(in the rows, 128 means zero)
The rows below fall into families. The same turns and mirrors carry the whole set onto itself and the rows of a family onto each other. For each named row, which other rows are in its family? Write them in the order they are listed.
These 32 rows form 4 families of 8 rows each.
J728: [146 136 141 125 141 107 155 143 124 118 131 112 116 114 131 136  97 108
 158  75]
J215: [145 136 143 121 148 107 152 145 128 104 129 104 124 113 132 132 106 105
 149  72]
J354: [138 110 132 153 155 104 153 119 137 107 120 101 151 128 158  98 111 122
 135  85]
J30: [ 84 144 197 123 140 114 166 121 123 141 134 138 132 178 150 117 114 129
 134  85]
J845: [133 119 133 150 158 104 136 122 140 105 125 100 148 124 155  95 107 116
 128  88]
J856: [117 113 190 156 130 145 145 130 142 119 121 122 125 172 153 105 110 156
 127 104]
J431: [102 138 161 113 103  78 156 120 128 103 140 108 117 140 140 110 105 108
 141  67]
J192: [105 134 154 147 128 103 132 108 171 101 150 107 128 146 159 125 103 129
 121  77]
J434: [115 115 185 159 130 144 144 128 139 118 117 121 120 169 152 102 112 156
 128 108]
J217: [122 147 170 111 121 113 171 150 104 152 109 113 133 164 127 135 116 128
 130 102]
J579: [146 119 171 135 150 124 158 124 128 119  91 129 152 166 119 119  99 137
 143 118]
J64: [105 137 152 144 132 101 136 114 176 112 148 108 128 145 168 120  94 129
 124  83]
J844: [146 120 174 130 147 125 153 125 117 116  91 138 147 165 121 124 103 140
 137 117]
J253: [117 115 189 155 136 144 146 132 135 116 115 129 124 172 157 112 117 154
 123 108]
J38: [148 129 144 119 153 108 161 141 125 110 133 108 124 119 127 138 105 102
 148  69]
J158: [114 109 182 155 132 150 153 129 135 112 132 124 130 173 155 109 113 156
 125 102]
J804: [125 145 169 112 119 119 173 151 105 148 111 116 137 164 125 141 116 127
 130 102]
J221: [149 122 171 130 149 125 156 121 128 118  91 128 152 164 117 123  99 142
 143 113]
J234: [140 112 135 155 158  97 138 120 138 112 123  98 149 131 150 100 108 119
 130  89]
J356: [101 146 155 111 113  84 146 125 126 101 141 109 114 132 138 109 104  98
 137  74]
J697: [135 110 133 157 159 101 138 124 139 114 124  98 147 132 151 100 107 116
 126  93]
J936: [149 132 144 119 150 105 160 144 126 113 135 105 119 121 130 136 103 102
 149  73]
J807: [ 89 145 199 120 130 123 165 114 122 139 130 140 131 171 147 115 118 132
 132  76]
J512: [ 92 145 198 116 134 126 168 111 126 135 132 138 128 172 150 115 118 135
 131  74]
J330: [102 139 155 138 131 102 132 117 172  97 147 102 132 140 162 120 104 124
 120  75]
J581: [128 137 172 109 117 112 169 152 103 141 120 115 143 168 121 142 110 134
 128  98]
J81: [123 144 178 110 121 114 165 151 105 143 108 122 134 168 129 143 118 130
 125 103]
J859: [139 119 170 145 151 122 150 126 121 117  95 134 148 165 116 124 100 139
 151 117]
J216: [ 93 141 200 117 135 123 162 116 121 135 128 144 131 176 154 116 119 134
 122  84]
J726: [ 97 138 158 118 109  85 150 124 122 107 144 110 106 138 135 112 107  97
 138  75]
J583: [104 131 158 142 130 102 135 107 175 100 149 108 131 148 156 125 102 127
 119  74]
J133: [ 98 141 156 117 111  85 155 118 125 103 145 111 108 139 139 112 108  98
 140  73]

Same family as J579: J856, J192, J804, J234, J936, J807, J133
Same family as J726: J434, J217, J38, J221, J697, J512, J583
Same family as J431: J728, J354, J30, J64, J158, J581, J859

The rows below fall into families. The same turns and mirrors carry the whole set onto itself and the rows of a family onto each other. For each named row, which other rows are in its family? Write them in the order they are listed.
These 32 rows form 4 families of 8 rows each.
J19: [124 137 113 118 147 146 121 109]
J398: [ 97 111 154 130 144 139 122 126]
J259: [101 112 160 137 135 127 109 127]
J359: [113 116 161 119 145 141 123 134]
J963: [120 141 126 113 104 133 149 150]
J671: [ 95 111 156 136 139 133 116 125]
J191: [118 116 166 126 137 129 110 135]
J483: [124 159 124 145 140 142 151 144]
J514: [107 154 125 171 125 122 128 135]
J31: [138 140 121 112 144 144 117 116]
J694: [103 154 119 166 133 132 141 134]
J837: [108 138 120 117 106 137 152 144]
J736: [146 142 127 116 138 134 106 119]
J62: [127 142 132 116  97 126 138 152]
J771: [143 140 129 125 131 124  95 118]
J367: [ 99 134 123 139  91 117 130 139]
J668: [116 134 118 142 129 123  95 105]
J964: [120 157 132 169 120 115 121 141]
J909: [124 141 133 125  91 117 128 151]
J966: [108 133 112 139 137 132 107 101]
J832: [142 162 137 148 128 126 132 151]
J405: [104 113 156 123 147 143 126 129]
J233: [ 97 135 117 126 103 135 149 138]
J59: [111 114 165 133 134 126 107 132]
J633: [111 134 109 130 143 142 117 104]
J86: [119 117 164 121 141 136 117 136]
J190: [ 93 135 118 136  97 125 139 137]
J239: [135 160 137 159 121 117 122 147]
J780: [137 162 132 142 136 137 144 150]
J742: [110 156 120 154 138 140 149 137]
J285: [111 138 130 134  88 113 126 145]
J806: [130 137 126 137 127 119  91 111]

Same family as J514: J483, J694, J964, J832, J239, J780, J742
Same family as J62: J963, J837, J367, J909, J233, J190, J285
Same family as J31: J19, J736, J771, J668, J966, J633, J806

The rows below fall into families. The same turns and mirrors carry the whole set onto itself and the rows of a family onto each other. For each named row, which other rows are in its family? Write them in the order they are listed.
These 32 rows form 4 families of 8 rows each.
J331: [129 117 144 156 106 108 136 135 142]
J207: [142 153 140 106 116 132 100 120 125]
J861: [130  99 123 141 115 107 142 128 104]
J934: [145 127 103 119 151 114 119 149 133]
J754: [130 105 132 150  91 122 136 126 130]
J595: [128 114 136 139 131  94 145 135 105]
J836: [119 153 133 144  92 119 134 111 134]
J484: [133 124 140 114 124 140 119 127 158]
J97: [127 128 115 129 110 107 145 120  88]
J543: [127 128 118 121 124 102 146 115  92]
J922: [148 156 110 109 133 120 105 141 113]
J415: [132 119 131 117 134 132 132 142 161]
J560: [118 150 125 128 119 104 141 111  98]
J550: [139 162 130 114 119 140 107 143 131]
J992: [134 100 125 144 111 104 146 137 111]
J734: [137 125 123 116 131 139 124 150 156]
J456: [142 155 110 116 142 118 107 144 114]
J735: [126 135 122 141  83 127 130 108 117]
J74: [148 140 114 115 143 104 101 122 113]
J507: [148 160 119 114 128 110 103 130 111]
J986: [140 154 130 106 114 144 111 142 137]
J970: [125 128 112 131 107 113 138 109  91]
J94: [142 127 103 122 153 103 121 138 132]
J529: [136  97 137 140 119 101 143 138 119]
J60: [125 144 119 135  84 123 137 111 113]
J480: [139 111 114 122 151 113 119 130 147]
J826: [134 135 130 120 130 142 121 154 153]
J608: [140 153 146 108 109 139 113 135 139]
J301: [125 152 119 131  92 118 133 102 118]
J369: [134 122 137 150  87 117 130 125 145]
J631: [137 128 109 123 153 121 121 154 138]
J548: [131 116 128 150  85 122 139 129 136]

Same family as J369: J543, J415, J507, J94, J529, J608, J301
Same family as J331: J207, J595, J836, J484, J560, J74, J480
Same family as J992: J934, J97, J922, J734, J986, J60, J548

The rows below fall into families. The same turns and mirrors carry the whole set onto itself and the rows of a family onto each other. For each named row, which other rows are in its family? Write them in the order they are listed.
These 32 rows form 4 families of 8 rows each.
J167: [109  63 164 125 124 118 181 149 145 134 127 106 158 100]
J489: [154  74 120 150  94 151 146 123 157 144 112 106 150 117]
J213: [133  62 137 132 106 149 123 115 141 151 127  76 130 125]
J537: [ 96  94 127  87 106 136 158 145 134 125 123 123 139 114]
J43: [144  61 131  86 118 119 135 103 135 135 124 101 119 124]
J141: [142  40 154 125  94 121 151 122 141 161 154 109 135 124]
J798: [116  57 168 128 110 124 180 127 146 134 130 111 150 147]
J643: [118  84 134 123 128 152 164 144 126 122 126  95 120  88]
J243: [152  89 154 113 101 158 148 127 170 162 123 130 143 128]
J759: [117  66 133 106 114 109 135 120 127 146 122 108 101 133]
J264: [123  54 154 111 114 124 134 163 135 132 126 122 109 108]
J937: [141  94 116  99 103 135 137 134 126 147 143 141 151 108]
J958: [118  75 141 158 125 141 154 127 140 139 115  88 165 124]
J941: [130 102 147 136 121 132 167 111 149 111 122 103 146  95]
J350: [109  74 122 102 134 120 140 155 125 126 109 118 130 113]
J984: [139  80 145 130  95 143 142 152 152 150 132 146 161 132]
J342: [163  97 133 118 120 166 154 118 132 129 133 108 139 103]
J63: [ 96  84 124 123 129 118 168 155 127 147 113 117 142 120]
J197: [117  66 126 146 108 141 144 146 146 128 102  94 118 126]
J969: [166  63 162  98 109 136 134 121 145 145 145 110 131 129]
J416: [124  59 130  97 101 105 159 107 125 138 148 106 120 105]
J279: [147  57 162 121 120 126 138 126 143 158 139 111 105 135]
J942: [149  87 116  92 104 141 147 116 152 148 117 121 165 101]
J835: [129  87 129 129 107 116 177 103 147 156 117 124 171 113]
J360: [150  83 156 112  98 147 166 127 165 138 117 133 170 109]
J117: [102  64 149 110  84 141 143 161 156 146 126 118 129 121]
J413: [133  83 137 113 120 108 179 104 127 121 134 127 154 131]
J614: [121  72 165 136 117 127 188 123 163 155 123 110 156 112]
J673: [145  85 140 127 118 128 130 115 135 122 139  99 108  94]
J930: [104  69 152 132 120 130 152 168 147 155 122 121 121 107]
J40: [150  87 119  93  96 143 140 112 145 167 130 114 139 128]
J382: [123  71 130 122 132 106 177 119 135 134 116 115 169 100]

Same family as J969: J167, J759, J264, J63, J835, J360, J40
Same family as J43: J243, J350, J279, J942, J614, J930, J382

